Where one turn sends some rows of the set: a few examples, then the rows asked:
J: [-42  -6   2  15 -36  -6 -14  -1 -22 -26  18  16   2  -2  26   3  17  -7
  -6  -1  18 -23   6   4  24  25  -7  -8   5  16  -6 -11  28 -13  -5  -7
   2  -8]
M: [ -9   2  12   7 -19  29 -27  -8 -18  -6  28  19 -10 -32  -4  -5  -3  -3
 -36  36 -17   0 -31  -3  -4   1  13 -37   8 -22  29  21   9  -1  18  27
   7   7]
D: [-50   6   5 -10 -17 -20 -21  -7 -15 -28   3  -9 -13   5  20  12  -7 -18
  12  -6  29 -16 -21  14  -9  15  -2 -17  -5  18   0  -2   6  10 -21   2
 -13  -3]
R: [ -5  12  12   8 -22  28 -24  -4 -22  -1  27  24  -8 -31  -4  -5   0   0
 -36  35 -17  -2 -33  -4  -3   3  14 -40   8 -22  31  23   7   2  21  28
  13   5]
V: [-12  26 -10  14 -11  44  -5   1 -19  -3  -4  29  25   5  -2 -12  34  17
  25  -5  -9 -10   0   1  14  18  -9 -33   5  10  11 -14 -18  -5  14 -14
  44  -9]
Z: [-32 -17   8   4 -10 -17  -4  -8 -17 -20  12   4 -17 -14  26   1   6 -23
 -10   3  28  -7  -9  18   7  23  21 -19 -32   1 -20 -10  10  27  10 -19
 -20  12]
Q: [ -9  11  10 -36   6  -5  -2 -20 -55  -7  -9  12   0  11   9 -23 -10  -6
  16  11   2  14 -40  21 -36 -10  -4  -1 -20  12  -8  -1 -16   3  13  -3
  18  -1]
W: [ -8  39   2   5 -10  10 -10  25 -23  12  13  18  34  11 -11  13  12   9
   8  -2  -7 -32   8  10  19  13   9 -24  21   7  18  -2 -16  39  -1  17
  27 -13]
H: [-18  28  -3  11  -9  20   6  13 -10   5  -2  19   6 -11   4  11  25   4
  12 -13  10 -19  -5  12  14  29  20 -54 -22  -2   7 -12 -24  44  11 -23
  17   4]
S: [ -2  -2  13  -6  -7   0 -12 -25 -44 -10   3  28   2   4  10 -40  18 -14
  16  29  13  20 -27   7   3  10 -11  13  -8   8 -22 -10   3 -18  34   3
  37  -7]
C: [ -9  10  12  12 -23  28 -28  -4 -15  -3  26  19 -11 -32  -5  -2   0  -2
 -32  35 -13  -3 -31  -5   2   6  15 -42  10 -21  31  22   8   3  17  30
  12   4]
T: [-31 -16  14   4   2 -14 -33  -4  -1 -25  24 -12  -1   7   3  -1  -1 -26
   5  15  19 -14   1  13  12   9   5   5  13   8  -7  -1  10  19  -7  25
 -14   2]
L: [ 10  -4   9 -22  23  12  -7  -9 -50   1  12  14  25  13  -7 -28  -4   0
   3  21 -25   9  -9  19 -16 -20   5  12  -1   4  -7  -2 -13  12  26  11
  17   4]
F: [ 10   7  10 -16   8   5  11 -13 -46   8  -5  29   0 -10   8 -26  11  -9
   5  16   6  16 -29  19 -11   8  19 -16 -40  -6 -19 -10 -19  30  43 -19
  23   8]
Y: [-21  53  -3 -12 -15  14  -1  13 -30   5 -14  16  16  10   0  12   7  12
  27 -15   4 -19 -20  13 -10  13   0 -42  -3  12  20  -3 -28  26  -8  -4
  30 -13]

D -> Q
Z -> F
S -> V
And these:
L -> W
R -> C

